In the data rows, 128 means zero.
Here are some rows, each followed by its group. Groups can overlap.
[115 121 158 147 136 134 101  83 120 128 133 127 108 102 128 131 133 127
 120 102 124 128 124 127 129 128 132 122 122 119 128 131] 1
[131 135 132 124 128 125 150 140 137 132 131 130 180 147 134 131 132 129
 180 161 144 133 124 124 187 167 140 128 128 126 161 153] 2
[117 127 125 117 127 127 122 117 114 118 127 130 120 105 102 112 120 131
 121 125 112 120 125 130 130 130 121 123 123 125 127 129] 3
[119 129 127 130 125 129 128 130 116 118 125 126 129 121 120 103 113 127
 123 114 100  82 122 131 125 117 120 111 145 135 132 130] 4
[125 115 106  95 111 128 132 131 116 123 144 144 131 127 143 154 188 160
 130 135 137 151 165 148 129 128 137 132 136 135 124 131] 5
[102 113 106 114  98 110  71  95 121 118 112 116  19  72 100 119 120 124
  78  97 118 122 120 122 109 116 124 125 122 121 119 117] 3
[126 137 147 167 148 138 137 133 140 147 136 131 131 131 137 141 128 132
 151 142 144 139 122 126 182 165 135 134 129 130 239 196] 6
[129 129 123 127 130 128 128 121 127 125 129 133 130 127 130 127 136 129
 125 129 134 137 153 142 126 134 139 152 169 144 125 130] 6
[122 124 124 133 134 130 123 122 128 134 132 131 125 119 113 135 143 138
 128 120 121 147 168 152 121 127 134 168 208 171 130 126] 6
[118 117  96  80  99  94 120 117 100  90 111  96 126 124 129 112 100  88
 124 131 125 118 117 100 125 130 122 122 123 116 131 122] 7
[126 120 111 100  86 103 117 127 122 115 112 121 126 130 128 137 123 130
 128 137 131 147 154 146 128 126 136 160 189 161 127 128] 6
[128 129 128 129 123 133 123 132 146 131 131 133 137 141 154 144 131 131
 140 152 179 152 123 109 141 142 153 143 112 101 133 132] 4
[ 97  82 103 107 118 122  75  41  67  96 115 126  96  73  87  89 105 120
 119 101 110 104 112 121 122 118 121 118 114 125 126 129] 1
[128 127 132 136 147 126 136 128 128 136 141 127 125 127 122 121 115  94
 127 122 124 118  87  46 128 125 124 116 102  87 125 127] 4
[127 130 126 124 129 124 131 123 125 118 134 128 122 121 126 118 142 135
 130 127 117 121 164 150 134 125 139 159 214 176 126 125] 6
[132 147 166 190 177 169 128 132 156 170 171 170 129 138 137 145 145 156
 132 122 134 128 131 134 125 127 128 124 129 131 129 131] 7
[133 126 122 129 123 123 119 123 117 120  98 109 133 130 121 118  79  95
 130 128 135 118 107 104 128 134 126 129 110 118 121 125] 5
[128 122 122 127 122 122 131 126 130 126 113 126 131 130 122 123 111 117
 124 135 124 100  92 102 121 128 122 107 101 107 129 124] 4
[120 125 122 125 127 124 119 112 120 131 125 120 106  90 110 121 121 123
  90  63  89 108 106 109 105  86 101 106  94  89 118 116] 5
[122 123 129 127 124 122 115 119 123 117 119 111 118 106 105 112 108  97
 123 105  82  93 106 110 118  84  40  73 105 112 117 103] 2
[128 125 118 122 133 136 127 120 112 108 141 139 123 114  96  76 108 128
 125 125 109  96 111 116 130 125 124 123 121 127 132 133] 3
[130 127 120 121 128 127 119 132 120 121 112 120 119 124 117 103 103 103
  99 112 105  85  65  92  82 102 106  97  88 104 105 113] 4
[ 37  72 108 128 128 128  73 104 114 126 125 130 105 116 123 136 136 130
 129 124 134 130 132 124 156 145 141 131 126 130 180 153] 7
[198 164 146 140 125 133 169 141 141 130 128 134 126 129 126 129 125 127
  93 109 123 119 128 131 106 114 126 127 127 125 122 126] 7
[135 155 184 156 147 128 159 188 221 172 140 130 157 187 194 162 141 136
 153 182 175 154 133 128 146 156 154 134 128 122 136 144] 8
[174 154 138 138 129 126 146 139 135 129 129 125 106 113 127 130 125 120
  72  96 113 123 133 127 101 108 118 124 127 130 119 123] 5
[107  88  56  91 116 124 110 100  88 104 121 130 120 107 112 115 119 122
 118  99 115 124 121 114 102  91 103 114 122 122 113 104] 7
[119 107  88 105 102  84 111 117  99 100  90  66 128 117 118 108 113  91
 124 128 114 119 114 113 129 128 125 120 124 124 123 119] 8
[101  75  51  88 115 120 119 106  94 109 120 127 127 127 139 124 129 127
 124 131 134 138 125 127 135 126 139 130 130 134 128 127] 7
[120 111 120 134 139 154 112  98 111 135 151 171 127 114 122 143 176 210
 121 120 127 139 148 178 127 129 132 136 141 142 134 137] 5
[122 124 123 116 119 109 121 127 125 114 109  95 124 126 122  96  81  64
 132 122 104  85  82  83 129 124 113 108 106 111 129 132] 5
[130 140 146 157 148 136 129 140 154 177 154 143 129 135 141 142 134 130
 138 124 122 109 125 125 128 126 120 116 121 121 122 127] 8
[138 130 121 122 118 117 165 145 123 115 101 114 187 157 145 117 115 117
 170 157 141 131 127 128 146 138 126 125 124 124 135 132] 3
[129 130 129 126 119 133 126 134 144 132 130 133 138 143 151 140 135 132
 157 169 189 162 134 133 206 206 236 190 154 132 169 168] 2
[118 118 103  91 112 127 117 113  96  69  94 112 114 127 107  95 111 119
 128 121 126 125 132 122 128 135 145 151 143 129 126 129] 8
[133 143 139 137 129 124 151 151 145 137 128 125 182 168 180 156 139 131
 168 172 197 169 152 130 152 155 181 152 134 129 133 132] 4
[144 143 146 133 127 135 158 165 154 143 134 131 185 211 179 148 134 128
 181 181 161 138 129 132 187 176 152 137 126 127 163 155] 3
[ 90 108 117 121 103 121  63  92 106 107  99 121  87 104 116 117 115 121
 116 125 128 118 117 121 116 127 121 124 119 128 124 127] 1
[128 127 137 139 172 214 124 123 122 150 150 175 121 110 121 128 132 142
 113 106 114 123 130 137 111 119 120 119 131 135 120 126] 1
[126 124 123 101  90 103 125 129 128 129 124 132 126 127 122 131 137 130
 133 130 126 128 129 127 131 125 126 136 134 127 129 130] 1
[131 139 147 164 144 134 127 135 136 150 131 133 132 133 131 144 127 128
 143 150 141 130 130 128 161 176 155 133 118 129 195 230] 6
[127 114 119 127 128 127 115 112  96 114 122 124 110 101  85 112 126 131
 118 121 120 139 136 138 132 123 119 146 135 134 125 123] 3
[146 151 159 168 187 169 148 155 154 151 162 156 133 140 137 147 148 143
 130 142 138 135 134 135 130 128 122 125 126 128 124 129] 1
[134 138 144 162 157 149 137 138 162 192 198 161 136 148 177 223 197 154
 134 140 159 178 163 148 134 139 138 154 140 133 129 129] 3
[126 130 133 125 128 119 135 125 129 128 131 121 124 126 130 137 158 183
 130 122 128 133 145 165 133 127 125 133 134 138 130 127] 5
[135 136 159 180 153 137 134 150 186 209 177 143 149 149 180 189 153 145
 142 156 163 164 143 133 135 145 154 147 134 127 128 133] 8
[148 151 144 136 130 129 166 172 157 142 128 125 196 181 155 135 129 131
 235 192 153 134 125 131 191 160 147 139 130 129 160 145] 5
[136 132 133 144 151 107 129 128 137 127 110  65 130 125 135 122 111  86
 133 138 123 124 123 103 125 129 133 125 122 119 131 137] 8
[ 99  68  24  51  69  92 115  96  66  84  93 102 117 112 107 111 117 121
 133 122 125 127 113 125 129 123 124 130 121 125 130 129] 7
[132 132 137 109  82 104 145 139 141 100  57  84 124 133 136 112  87  97
 121 135 132 120 104 116 127 120 129 120 119 122 122 125] 8
[121 123 125 130 143 170 119 116 104 115 134 143 116 103  85 102 116 133
 121 123  98 123 120 125 131 124 119 117 125 131 124 126] 3
[149 181 227 181 154 143 140 157 183 165 150 140 137 136 160 161 163 140
 124 134 155 161 168 143 131 137 132 150 155 143 128 121] 7
[128 126 122 118 114 121 134 118 115 101 108 119 138 113  89  63  93 114
 142 126 111  90 108 114 165 152 121 116 121 121 147 140] 3
[133 129 126 126 130 133 131 139 132 132 135 125 145 151 149 142 125 130
 153 177 171 154 130 129 171 219 214 177 144 136 158 179] 2
[140 134 134 137 129 134 159 150 143 136 127 128 195 187 155 139 129 131
 184 194 165 149 132 131 157 154 150 130 127 126 141 149] 5
[130 134 130 128 122 107 132 126 126 117 109  90 125 127 125 123 105  71
 129 131 132 132 125 102 126 134 130 132 129 115 127 134] 5
[134 122 114  98  81 104 129 123 124 113  99 124 122 129 130 134 126 145
 136 129 131 134 152 175 125 126 136 145 172 202 125 128] 6
[132 126 127  97  66  27 127 131 122 120  94  76 132 133 126 114 116 106
 131 130 122 127 119 117 132 134 130 129 130 121 129 122] 1
[143 150 192 222 180 150 142 153 187 191 159 145 133 146 184 177 142 138
 136 145 157 149 129 131 131 131 132 141 131 130 129 125] 7
[ 75  48  81 107 123 125 101  82  96 120 127 140 115 103 118 125 132 143
 123 125 128 131 131 150 119 133 132 148 148 158 130 129] 7
[117 126 127 129 126 128 114 123 128 134 134 128  89 123 138 139 132 134
  70 118 148 142 132 131  91 127 142 142 130 119 110 125] 5
[127 127 147 161 188 167 126 126 140 170 192 168 133 132 136 153 167 149
 127 132 136 134 143 134 127 126 124 133 131 122 128 130] 8
[128 132 128 121 107 114 126 122 114 109  90 103 119 115 109  80  50  85
 130 128 112 101  77 102 125 111 119 119 102 114 104  95] 5
[134 137 133 121 122 127 147 159 136 123 113 120 163 184 156 118 101 111
 147 168 143 123 106 114 133 146 134 116 117 124 130 139] 3
[117 121 118 129 134 135 104  92 112 126 135 143  90  74 103 118 144 163
 109  94 110 130 132 142 122 120 124 119 132 127 129 118] 3
[124 130 129 119 108 115 134 134 122 103  83 100 142 155 128  81  49  79
 151 165 143 106  81  98 149 144 144 122  98 112 126 134] 5
[114 101  73  39  58  66 123 112  94  72  83  90 120 125 120 104 112 112
 127 119 125 127 118 117 132 124 123 131 127 126 124 124] 7
[168 156 144 122 112  95 159 139 134 115  99  80 142 128 128 116 112 100
 131 128 124 125 129 112 129 125 124 131 120 122 130 123] 8
[148 159 140  94  63  86 148 153 140 112  94 100 138 147 128 124 112 118
 129 130 133 131 131 130 128 133 129 127 120 121 128 130] 1
[120 131 125 124 110 102 125 127 128 117 108  93 132 132 127 127 120 120
 133 128 133 140 147 177 126 130 130 149 190 224 134 133] 6
[155 140 135 132 131 131 152 138 131 132 122 135 150 145 136 131 128 120
 170 154 138 136 120 121 202 158 145 132 131 128 177 145] 2
[129 130 124 122 100  78 122 122 125 124 122 119 126 129 131 138 141 146
 120 134 132 129 137 143 127 126 127 128 129 134 119 126] 1
[125 125 111 121 119 126 134 114  84  95 123 124 133 100  68  95 106 123
 158 134 101 111 113 124 144 125 112 107 121 129 137 132] 3
[117 109  74  41  69  90 120 120  94  81  83  98 126 128 123 100 110 111
 130 128 121 117 120 117 128 126 127 123 124 122 123 133] 7
[120 119 115 110 152 205 127 120 121 118 141 177 128 123 123 111 130 150
 133 128 129 130 127 136 127 132 129 137 130 129 123 127] 1
[127 122 122 114 125 135 120 121 106 104 126 141 123 120  99  81 119 163
 119 119 107 108 123 151 134 124 121 112 121 134 130 128] 3
[121 113  99  86 104 133 130 105  88  59 108 143 125 114 109  87 130 173
 128 125 119 114 138 151 130 127 116 124 131 137 128 125] 8
[126 126 131 129 129 125 120 113 115 117 117 126 118 106 101 112 116 105
 117 102  76  89  90  72 117 119  91  88  68  41 120 114] 6
[130 126 116 100  82  99 123 124 125 113 108 108 138 127 123 124 114 115
 135 143 133 125 119 131 146 158 140 131 121 126 163 186] 1
[129 126 128 120 114 123 135 125 121 110 104 107 140 145 120 104  84  99
 150 153 132 118 108 116 138 148 139 132 113 120 137 135] 5
[ 37  76 108 116 121 125  86  97 125 127 124 119 116 115 129 135 130 129
 140 137 132 130 130 129 160 153 132 125 129 128 151 140] 7
[142 139 145 151 146 134 158 147 144 143 134 133 188 166 142 136 133 126
 167 152 133 134 124 125 139 145 131 127 129 131 130 133] 3
[ 92  76 100 105 100 117  64  42  66  93 100 112  98  74  98 107 105 118
 117 107 118 118 112 121 128 119 125 123 124 123 127 119] 1
[129 130 140 139 128 125 131 151 166 153 136 128 149 170 197 177 143 128
 154 161 174 151 135 131 156 142 151 138 136 128 169 147] 3
[108  84  37  80 105 120  98  93  59  93 115 116 115  99  76  99 116 124
 125 117 112 115 117 128 129 121 126 125 129 129 122 129] 7
[120 128 112 113 128 138 121 125 110  97 123 146 121 110  89  64  96 130
 121 118 104  87 102 126 123 123 122 113 110 127 128 127] 3
[119 127 132 133 125 126 130 126 124 127 124 125 116 122 123 133 114 113
 125 114 119 107  98  74 107  99 105 102  71  43  93  74] 6
[130 124 136 148 153 146 127 135 139 137 141 141 126 134 134 136 152 155
 125 131 132 140 166 178 128 131 136 143 181 214 124 131] 6
[125 126 124 130 120 119 125 129 127 125 113 102 118 128 120 119 102  78
 103 118 124 119 111  95  63  96 120 116 123 111  23  66] 6
Which 3 groups are nearest to each row below, nearest first, going by the distance to the centre of the group?
[123 133 140 135 130 126 134 140 151 144 130 129 139 155 171 154 134 125
 151 152 145 143 131 128 166 157 159 139 136 128 197 179] ~ 2 8 3
[133 145 135 127 127 122 137 155 142 132 124 133 144 150 138 133 123 130
 135 147 136 128 123 124 156 173 153 130 126 125 180 211] ~ 2 8 3
[126 129 140 164 166 183 133 135 152 182 189 214 133 136 136 165 165 184
 131 135 138 145 148 151 133 129 127 130 132 140 134 123] ~ 3 6 8
[123 127 125 127 126 133 120 116 116 126 131 139 108  99 122 129 130 147
 118 119 121 132 152 180 118 119 139 145 182 210 124 126] ~ 6 1 7
[138 135 137 131 116 104 130 153 163 141 121  99 152 172 198 160 136 106
 140 155 170 145 131 123 130 131 146 130 131 124 119 133] ~ 8 4 5
Which 4 groups are nearest to each row below, nearest first, going by the average distance to the group's rows?
[130 131 128 119 124 127 129 127 133 131 133 125 136 134 132 127 131 121
 156 142 132 125 108 107 182 156 136 122 105  88 227 184] ~ 2 4 3 5
Which 4 groups are nearest to each row below, nearest first, going by the distance to the centre of the group?
[201 170 146 136 126 125 167 149 137 129 119 114 151 139 134 118 111 109
 125 133 128 111 121 104 133 128 126 125 120 128 126 128] ~ 8 5 4 3
[114 127 135 148 159 145 129 130 135 155 180 170 124 132 131 142 160 165
 124 136 134 143 165 163 129 128 129 128 141 143 129 132] ~ 6 3 8 1
[128 125 130 130 132 124 123 121 134 127 127 131 135 125 122 119 106 115
 143 128 124 101  77  93 147 133 112  85  47  74 166 157] ~ 4 5 3 1
Which 4 groups are nearest to each row below, nearest first, going by the distance to the group's nearest row?
[125 126 124 128 133 126 107 114 116 117 125 129 106 100 110 121 131 121
 114  89 110 118 127 117  93  75 108 120 124 127  67  31] ~ 6 5 7 3
[122 119 116  98 112 122 122 132 128 116 112 129 123 134 129 127 133 128
 131 144 155 149 136 130 137 169 174 157 145 132 132 145] ~ 6 1 4 8
[128 137 133 132 131 127 129 131 136 139 138 128 130 138 125 133 132 132
 132 119 110  98 107 123 120 112  80  47  83 112 124 121] ~ 4 2 8 3
[130 127 139 137 133 126 141 148 151 141 139 132 162 176 168 144 137 127
 160 195 181 155 141 127 156 162 156 141 134 129 142 139] ~ 4 5 3 2
[131 129 128 131 124 134 136 135 132 132 129 133 135 144 137 145 140 137
 144 162 158 165 173 156 137 154 153 185 206 171 126 139] ~ 6 5 4 2
[142 158 180 158 142 136 138 145 162 149 136 129 126 139 151 142 137 133
 129 135 143 154 135 134 138 134 151 172 151 135 135 134] ~ 7 1 6 8
[125 121 126 124 119 129 129 117 123 106 101 115 123 111 110  98  81  93
 118 112 102 100  91 106 110 106  90  91  96 119 126 122] ~ 4 5 2 3
Which 3 groups are nearest to each row below, nearest first, going by the average distance to the group's rows?
[130 126 122 115 119 124 130 123 121 103 120 126 129 137 126 126 131 132
 133 149 166 172 154 132 136 146 186 221 181 147 134 128] ~ 6 2 1
[125 129 126 132 130 125 131 131 128 126 123 119 129 126 129 124 115 118
 116 120 130 117  99  76 114 100 111 101  80  47 108  92] ~ 4 5 1
[127 128 137 132 124 130 132 131 125 126 129 124 119 117 126 127 129 125
  69  94 114 121 130 129  91 109 115 121 127 130 108 122] ~ 4 1 5
[137 147 145 138 137 142 156 184 165 150 139 149 186 217 184 152 141 137
 167 188 158 147 139 130 144 152 142 138 129 128 134 139] ~ 2 4 8
[139 142 144 144 152 142 150 158 159 165 174 152 142 150 152 188 214 186
 135 145 144 161 180 159 125 138 135 137 152 139 123 129] ~ 8 6 3
[168 192 173 142 133 128 154 164 149 140 129 125 155 152 139 138 133 126
 156 150 140 133 139 129 170 150 139 130 118 127 150 132] ~ 2 4 8
[122 125 114 119 125 133 111 102 104 112 118 125  94  78  74  99 119 120
  93  57  71 101 110 122 105  92  98 115 116 121 112 106] ~ 1 3 4
[122 136 140 155 168 159 140 134 138 141 152 144 142 140 137 132 132 137
 142 154 152 137 131 130 154 175 161 138 126 126 146 155] ~ 2 4 3
[130 138 148 146 139 139 140 162 180 156 153 146 156 181 220 182 164 167
 139 169 184 160 150 162 131 138 147 143 134 138 127 135] ~ 8 4 2
[131 128 133 130 131 134 133 122 148 149 139 138 132 142 163 185 167 148
 139 155 173 226 189 180 133 147 163 200 184 180 126 131] ~ 6 2 8
[121 121 121 136 134 131 117 110  89 130 131 137 107  89  57  99 117 121
 115 106  87 107 113 121 135 111 110 114 121 122 124 129] ~ 3 1 4
[ 98  89 103 145 169 152  70  52  84 121 149 137  96  74 104 126 133 130
 114 113 114 126 126 124 124 118 127 127 121 127 128 126] ~ 1 3 7
